Each named move below is a turn or a mirror, shown by a few rows before and after it. Which moves, in which order, take the first row of each later pair to the second? The first pair is answered.
z_817:
[  1.4 -26.2  17.2  -1.5   1.8 -35.0  -4.4 -43.5  12.6  12.2  -3.8  15.5
 -30.1   8.2  21.6  10.8  15.5   4.5 -17.2 -21.6   6.4  27.2 -17.2  17.2
 -19.7   7.2 -13.0 -16.4  -0.5  12.8   5.9  -1.6  10.6  -8.0  11.8  41.0
  -4.5  13.4   6.0 -26.1  26.8  17.7  -2.8  -1.6] => [  8.4  -5.7   7.6   6.6  -2.3 -31.6   2.7 -37.9  -2.1  -1.9 -22.9  21.3
 -25.4   8.8  17.5  -3.0  18.8  -3.2   4.3 -17.7  17.9  30.5 -28.6  16.4
   0.1   5.9 -11.6 -11.1 -27.0  15.2  15.3   7.1  23.5  -4.9  33.9  28.2
  -4.7  10.0   1.1 -12.3  15.6  14.8 -14.8  28.3]
[  8.9  17.9   3.7 -19.0   6.0   2.0  -7.5  29.0   3.6  15.4  30.1  -1.7
   7.0  11.8   2.6  16.8  26.8   0.6  22.1 -44.7 -43.6  13.7  13.5  -1.7
 -20.8   3.5  -8.0   0.0  30.5  -2.9  35.4 -14.4 -11.4 -10.8  -6.0  -3.9
  27.0  -1.6 -40.4   5.4   1.6   1.1 -13.9   8.0] => [ 11.6  26.7  -4.5 -16.6   7.0   4.9  -6.5  32.0  -4.8   9.9  20.9  -1.8
  11.6  15.0  -0.1  10.7  30.6  -3.1  35.0 -42.1 -38.1  16.6   6.5  -3.3
  -9.2   5.0  -7.5   2.7  16.9  -1.2  41.1  -9.2  -8.9  -9.3   3.0  -7.6
  26.8  -2.8 -42.0  11.2  -3.5  -1.3 -19.8  22.8]
[  9.1  28.5  -8.6  20.5   2.1  17.2 -16.2  -5.2   2.7   6.6 -16.7   6.4
  -7.3   8.3  21.4  -0.7  -4.3 -13.7  -6.7 -14.7 -11.9 -25.4   5.0 -14.2
  27.3  18.1   6.3 -12.6  10.5   3.6 -13.2  -2.6 -11.2  -8.3   5.7  -0.7
 -10.0  -1.4  -1.5  -6.4 -43.5 -11.9  18.5  17.7] => [  4.4  20.5  -1.0  15.9   4.8  16.5 -17.6  -5.6   5.9  12.1  -7.5   3.8
  -8.3   8.3  21.8   6.5  -4.7  -8.8 -16.2 -15.7 -17.4 -27.5  10.4 -13.4
  18.0  18.8   6.9 -15.4  19.4   1.7 -18.5  -9.7 -13.9 -10.0  -5.9   4.9
 -14.5  -1.7   3.4 -12.6 -37.6 -10.5  25.2   3.7]
[  5.8   8.4   2.5  -1.7  -3.1  -0.4  -8.6   5.4   5.7  -1.0 -11.7   7.1
 -10.8 -18.1   9.2  -0.6  -0.2   7.5 -12.7 -21.3   2.8 -13.9  -1.2  -0.6
  15.0  15.0   5.2   7.2  -6.4   7.2 -11.7  -0.3  -8.9 -25.3  -4.9  -0.1
  -5.1  -2.1   7.2  10.3 -14.0  -2.6   1.6  -5.9] => [  4.5   6.6   1.8  -2.5  -2.1  -0.6 -10.8   6.1   8.0  -2.1 -14.1   5.6
 -12.3 -18.9   7.8   0.9   0.2   8.2 -11.4 -21.6   1.9 -13.7   0.8   1.0
  13.8  16.8   4.8   7.8  -8.4   7.1 -10.2   0.7 -10.4 -25.5  -4.5   0.7
  -5.9  -1.9   6.2   9.3 -13.6  -3.8   1.8  -5.0]
z_609:
[ 13.8   2.2   0.0  16.6   3.4   0.8   4.6  -3.4   2.0  12.8 -18.7  15.3
 -15.2   1.3  19.5  12.4   1.4   8.1  -2.9  -6.6 -13.6 -18.5  -3.0  10.0
  16.6  19.1  -1.8 -11.6  -4.9  -3.6   2.5  -6.2 -12.3   0.2  20.3  10.1
  -7.2  11.1   1.1  -2.2 -12.2   4.9  -4.3  -4.1] => [  7.1   3.9  -0.9  11.9  -0.5   1.6  10.5  13.1  -5.0   7.1 -11.0  11.4
 -11.5  -1.7  14.0  10.2  -5.3  14.1   9.1  -3.1 -14.3 -22.5   2.4  10.5
  26.1   8.5  -3.9  -2.3   1.3  -7.8   0.5 -10.4  -9.5   1.3  28.2  -4.2
  -7.1   0.6  -7.7   9.8 -17.9  -0.4 -10.9  -2.0]
[ 11.2 -19.3   8.8 -17.1  -0.3 -20.3 -32.8 -13.3 -15.5 -23.8  38.3  -3.3
 -12.8   9.2  -1.9  -8.2 -29.6  -3.4  13.9  -5.1   0.8 -15.4  17.1 -13.1
  -4.0   4.1 -30.0  24.4  11.1 -19.2 -23.2 -20.1 -17.0   4.0 -24.9  -8.4
 -18.7  35.0 -15.6 -10.4  16.9   2.0  43.3   5.1] => [ 19.1 -17.3   7.3  -6.7   9.2 -27.2 -34.8 -28.3  -4.5 -11.6  23.2   2.7
 -22.5  -2.2  10.1  -9.1 -14.2  -0.4  10.3 -12.9   2.8  -8.8  -1.2  -4.5
 -13.1  28.9 -25.4  17.0  -5.0  -9.3 -20.9 -12.3 -21.8  -2.9 -20.9  12.1
 -22.1  44.0  -2.4 -19.1  23.5  13.9  44.7  -8.3]
[  4.7   4.3  -6.1   5.7   1.6  12.2 -13.6 -13.0  -9.9  -9.8 -15.2  11.1
  -5.0  14.9 -13.2   7.9  -6.2 -14.2 -14.7  -1.4   0.2  -3.3  14.3  -7.4
   6.0  -3.6  -7.9   2.2   4.6  -5.6  -6.9 -11.8  11.2  12.2 -15.2   4.3
   2.5   1.2  -7.6   0.9 -16.6   2.7   2.5  17.0] => [ 10.3   7.5  -8.3  12.9   6.4   5.4 -14.4 -18.6  -2.4   3.1 -26.9  13.8
 -17.4   3.1  -7.7   6.4   4.3  -7.7 -13.6  -8.0   3.8  -1.1  -2.7   0.9
   1.6  14.8  -5.6  -2.8  -8.2   2.8  -4.9  -2.2   5.1   6.5 -12.4  15.9
   2.3   7.0   2.4  -3.3 -12.5  11.2   1.0   4.1]
z_174:
[ 13.2  -2.7 -14.6   5.8   7.9   4.1 -15.5  -0.5  -0.5  15.1 -17.4   1.9
   2.9   6.1   5.6 -19.6  -2.7   0.5   5.2 -15.9  -9.3  -4.2  -3.8 -12.0
   3.2  -3.4  -3.4 -10.2  -8.1   3.2  -0.5   2.9 -12.3 -11.6   7.6  -8.1
   7.2  -5.6 -11.5  19.7  -1.0   7.7  16.4  11.8] => [  7.3  -7.0 -13.9   0.7   9.9  -0.1  -8.9  10.2  -6.0  15.4  -8.2  -5.6
   1.1  -2.4   1.2 -24.4  -8.0   8.9  12.4 -11.9  -9.9  -2.0  -4.0  -4.9
   5.0 -12.5  -5.1  -4.3  -4.2   0.5   3.3   5.0 -13.6  -7.5   9.6 -15.1
  10.7  -8.6 -17.5  27.9   6.0   7.2  13.2   3.5]
[ 32.8  -1.7  17.2  29.4  47.3 -30.0  20.1 -12.6   1.4   5.5 -27.6 -13.7
  -0.9 -16.2 -11.5 -12.6  51.7  12.4  26.5  -5.4   4.1  14.3 -45.1  32.7
  -7.8  40.3  -2.5   4.5 -48.9  25.2   7.1  11.0 -19.1 -35.0  34.6  19.4
   0.6 -13.9  -7.3 -20.4   9.0   3.0 -39.4  16.3] => [ 37.6  11.4   9.5  36.2  40.2 -15.3  13.7  -7.3 -10.7  -5.3 -37.3  -6.2
   6.5  -1.9  -8.4 -13.9  46.9  -0.4  28.0  -8.8   3.2   0.1 -34.6  20.3
   9.8  36.4  -0.1   8.0 -50.5  20.3   3.5   7.7 -13.0 -36.4  42.3   5.4
   1.6 -21.5 -15.4 -15.0 -13.4  -6.3 -39.6  41.7]
[-34.1  -9.3 -18.9  -6.4  -9.2 -38.0  13.5   5.4  38.0  -5.3  21.8  18.9
   8.5 -19.5  30.4  -1.7   2.5   9.5  -5.2  28.8 -13.3  -5.7 -17.0  -9.8
  12.0  27.4 -31.3 -21.3   8.0 -25.1  16.5   6.9   3.6 -17.9   9.5  -3.4
  23.8  18.3  -4.7  21.0  15.0   4.0 -12.5 -10.3] => [-22.9  -2.0 -19.0   1.9  -8.8 -31.1   2.6 -12.1  41.4  -9.0  10.6  27.8
  12.0  -5.5  37.5   1.5   7.0  -4.5 -18.1  19.3 -13.7 -10.4 -18.2 -19.3
  12.9  39.5 -29.0 -28.0   3.3 -21.7  12.1   6.4   5.2 -21.7   5.3   4.5
  23.9  24.8  -1.1  10.3   2.5   3.2 -10.9   6.5]
[-26.7  -6.2 -20.0   4.7  19.1 -23.9 -14.1  20.5 -14.6   6.4   2.9  -8.9
 -31.4 -16.1 -14.5 -18.8  40.7  19.3  -3.8  15.3  37.6   3.9   2.1  16.4
  15.8 -26.5 -24.8  19.8 -11.3 -24.4   3.5  -7.8  -2.3  23.7  20.9  -9.8
 -25.8 -11.6 -27.1  38.1 -21.6 -16.7  22.4 -25.8] => [-16.1 -14.0 -15.5  13.2  26.3 -31.9 -19.6 -10.9   6.4  17.2  -5.6  -2.6
 -39.9 -12.3   0.3  -8.0  53.7  13.3 -23.9   6.4  40.6  12.0  -9.3  18.2
  -3.0  -1.3 -25.6   4.4 -16.7 -17.0   4.7  -4.1  -5.5  20.1   7.1  23.3
 -25.3   6.6 -10.0  14.2  -7.8  -3.1  37.5 -40.1]
z_539:
[  3.3  -9.6  -9.0  14.9  -6.3   0.8  -7.2 -10.0  -2.1  12.9   5.7  -5.2
   3.7  -1.0   9.2  16.5  -4.5  12.7  -3.0 -15.2 -14.3  11.0  -9.1 -11.0
 -17.2   1.4  -2.0  -3.2   4.0  -4.6  -5.0   7.6   5.2   4.0   2.6  35.9
  -3.3  17.4  21.5 -15.2  10.3   3.1   2.5  13.4] => [  0.3 -11.2  -8.8  11.3  -9.6   7.0 -11.5  -6.7  -2.4  13.1  12.3  -4.6
   4.3  -0.7   9.2  19.2 -13.2  12.7  -7.4 -17.6 -18.1   4.5  -2.1 -10.3
 -14.6  -1.6   1.5   0.2  16.0  -5.2 -10.5   1.8   1.4   2.0  -0.9  29.5
  -4.3  13.8  20.0 -13.9   3.7  -2.7   0.9  10.9]
[ 12.9 -23.3   3.7  17.5   0.4 -15.0  24.3  -0.8 -29.9 -10.6  -2.3  11.0
  16.3  -2.8 -12.9   0.4  19.4  21.9  18.6 -30.1  15.4  11.2  -4.4  -7.2
 -15.0  -5.7  -7.0 -15.9 -12.2  27.6  22.7  13.0 -11.3  -5.3  10.9   0.1
  -4.0 -13.3 -18.1   0.8  10.5  20.0  17.9  -1.2] => [  9.3 -25.7   4.6  17.9   3.7 -15.5  20.2   1.1 -26.0   3.9  -0.7  13.9
   5.7 -10.0 -10.0   5.0  17.4  27.5   9.2 -38.9   7.6   1.3  -2.1  -5.9
 -13.9   5.3  -1.9 -17.0  -4.4  26.8  16.5   9.0 -23.9 -11.3   6.9   9.3
  -6.3 -16.7 -14.9  -4.7   4.8  21.0  24.0 -15.5]
[  0.7 -11.5  -6.4 -19.5 -33.9 -26.9  19.7  -3.6 -25.2 -24.8  23.2 -20.6
  46.4  37.1 -42.4  24.4  -4.2 -24.3  -4.6  12.7   7.6  24.2  31.3   1.1
 -24.1 -53.4   3.2   7.5  16.5 -10.6  22.7 -21.5  16.2  24.7  -3.0 -18.8
  -6.6  -9.5 -27.2  13.0   9.5 -17.9  23.9   7.1] => [  9.7  -7.2 -11.0  -4.5 -20.6 -49.8  26.4 -24.4 -19.3 -18.6   1.3 -17.6
  39.5  20.1 -39.1  16.7  17.2 -21.1   9.1  13.5  27.5  51.7  -1.2  19.0
 -32.6 -28.5   1.5  -1.3 -24.4   0.6  39.8   1.8  19.5  29.5   9.5   0.9
  -2.6   8.0 -10.9  10.2  34.8   1.7  16.6   1.7]
[ -9.8   4.3   6.6  16.9  -1.6  22.4 -20.1  -4.6  -3.7  20.5   6.2   8.9
  -5.6  15.4  24.7   6.5   2.3 -12.0 -15.0 -16.9  -2.6 -22.8  32.9 -20.1
   8.1   7.5  11.6  -3.4  34.5   1.2 -20.0  -0.9  -8.0  -7.2  12.4 -18.0
  -2.2 -11.1  -7.0  20.8 -26.5 -15.2  19.3  14.6] => [ -6.2   9.4   1.7  14.3  -4.8  18.3 -11.5 -13.4 -13.6  -1.8   1.8   4.8
  11.7  28.3  12.8  -0.5   0.6 -22.3   2.2  -6.2   8.9  -5.6  29.7 -19.9
   8.6  -8.8   7.5  -0.4  15.3  -0.3  -8.4   1.1  11.3   2.9  19.1 -31.3
   5.5 -10.7 -10.5  28.5 -20.8 -15.3   9.4  42.2]
Pairs:
Between the rows of a pair lie two moves.
[ 26.5 -12.7   5.0   6.7 -25.1 -32.4 -23.5 -51.3  -7.4  13.6 -12.0  -0.6
  -3.4  17.7 -25.0  -6.4   1.4 -37.3  -3.1  -3.4   8.9 -29.0 -20.5 -22.3
   4.6  14.3  -3.4   1.5 -46.1   2.0 -13.2  18.8 -27.4 -33.0  -3.3  43.0
   4.3  16.9   7.5 -20.2  -4.3 -21.4   3.6   9.6] => [ 21.0  -1.3  -5.2   2.9 -30.1 -34.1  -8.3 -22.3 -25.3  -0.9 -16.1  -7.5
   2.7   4.3 -38.9 -22.3  -2.8 -30.6  28.9   6.8  14.7 -27.0 -21.2 -18.4
  23.8  -6.2  -5.0  16.5 -58.5  -1.1  -6.6  27.5 -22.6 -27.5  21.2  16.4
   6.9   6.6  -6.0   6.9 -10.4 -29.6 -11.8  22.7] => z_174 then z_539
[ 23.1   6.9  -1.4 -13.4  25.6  -6.7   5.8 -31.6 -14.1  -8.0 -14.0 -14.2
   2.2  13.2   4.1  -8.7  16.7 -16.9  10.2   8.8   2.5  33.2 -14.3   2.6
 -14.9   3.1 -12.0 -11.5 -24.1   1.2   6.1  17.7  22.2  -6.7 -17.8  -4.3
  -0.2  12.8   0.7 -20.7  11.2  -2.6   3.3  25.6] => [ 25.8  10.6  -1.7 -13.9  17.5  11.2  -3.5 -26.8 -17.7 -15.2 -12.4  -9.7
  10.5  28.8   2.7  -6.4   7.3 -26.9  -2.3   3.4  -7.4  14.9   4.5 -12.9
  -1.5  -4.8  -6.8  -7.9  -7.0  -3.7  -4.3   7.8  20.1 -13.7 -23.0 -15.4
  -0.6   5.5  -9.9 -19.3 -10.5 -14.0   8.4  39.0] => z_817 then z_174
[-12.0   4.7  -2.2   4.3  -3.8  17.9  -2.2  34.9   2.8  12.8  13.5  -5.2
 -12.3 -12.6  -0.4  -7.4 -12.7   5.7  -8.6  -1.4 -16.5 -29.0  19.3 -14.5
  20.5  -6.2   3.8  18.9  25.9  -4.1 -18.6 -17.5 -13.3  -6.1  -1.0 -12.0
 -11.5 -15.1 -22.7   1.4 -27.4 -14.4  -1.8  -5.1] => [  6.3   8.0  -0.8   5.1   0.3  20.5 -13.6 -13.7   4.3 -14.6  -0.5   2.3
  16.8  36.2  -2.0   2.0  -3.3 -26.1 -27.1   9.9  -2.7  -0.7  14.6 -27.1
  -2.2  -7.7  -1.9   0.3   4.9  -2.2  -7.4 -20.7  17.5   7.2 -17.5  -1.2
  -3.6  11.3 -12.7 -21.2 -14.8  -6.4  12.4  30.7] => z_539 then z_609
[  0.2 -25.3  -3.8 -39.8  10.0 -24.6  13.4  -6.0   6.2 -27.9  -8.1 -18.3
  10.2  52.7   0.7 -14.1  -8.7   1.3 -26.0  36.0  13.4  36.5 -10.0  10.0
 -52.3 -33.7 -12.8  -0.2 -25.3   2.5  16.2 -19.9  17.5  13.7  12.2  39.5
  12.0  -2.0   3.3  -0.8  49.1  20.3  23.9  -1.8] => [-10.5 -22.2 -12.1 -40.8   8.0 -34.7  29.9  27.1  -4.7 -20.5 -11.0 -25.5
  -4.2  12.0  -4.9 -29.8  -9.0  24.3   5.9  36.4  15.0  39.0 -20.4  19.9
 -34.4 -34.1 -13.5  15.0 -35.5   3.7  19.9  -7.9   7.0  12.7  34.0  27.5
  11.1 -15.5  -4.5  21.7  47.2  17.3   4.5 -16.2] => z_609 then z_609
[ -4.1  43.2 -17.2   0.9  23.0   4.3  30.6  -1.8  11.2 -19.9 -26.7  -8.1
  35.2 -11.6  -9.1 -15.1  14.2 -16.8  47.3 -30.2  26.2 -21.3  -6.3   9.0
  37.5   3.6   6.0   2.8 -20.5   1.6  -5.7  30.7  36.5 -14.9  -1.4 -20.8
  -1.7   0.6  17.4   0.1  19.3  15.4  -8.6  27.4] => [-26.8   8.7   1.9 -15.9  26.2  -8.7  31.4   6.0  36.3  14.4  10.2 -17.9
  13.1 -31.9  -4.0   6.8   8.5   8.4  19.1 -38.0   5.0 -29.7   8.2  24.9
   3.7   8.4   2.2  -0.9  26.7  -0.8 -22.9  22.8  10.8 -21.2 -36.4   1.8
 -11.1   0.2  23.1 -17.5  44.6  18.9   5.7 -38.6] => z_817 then z_609
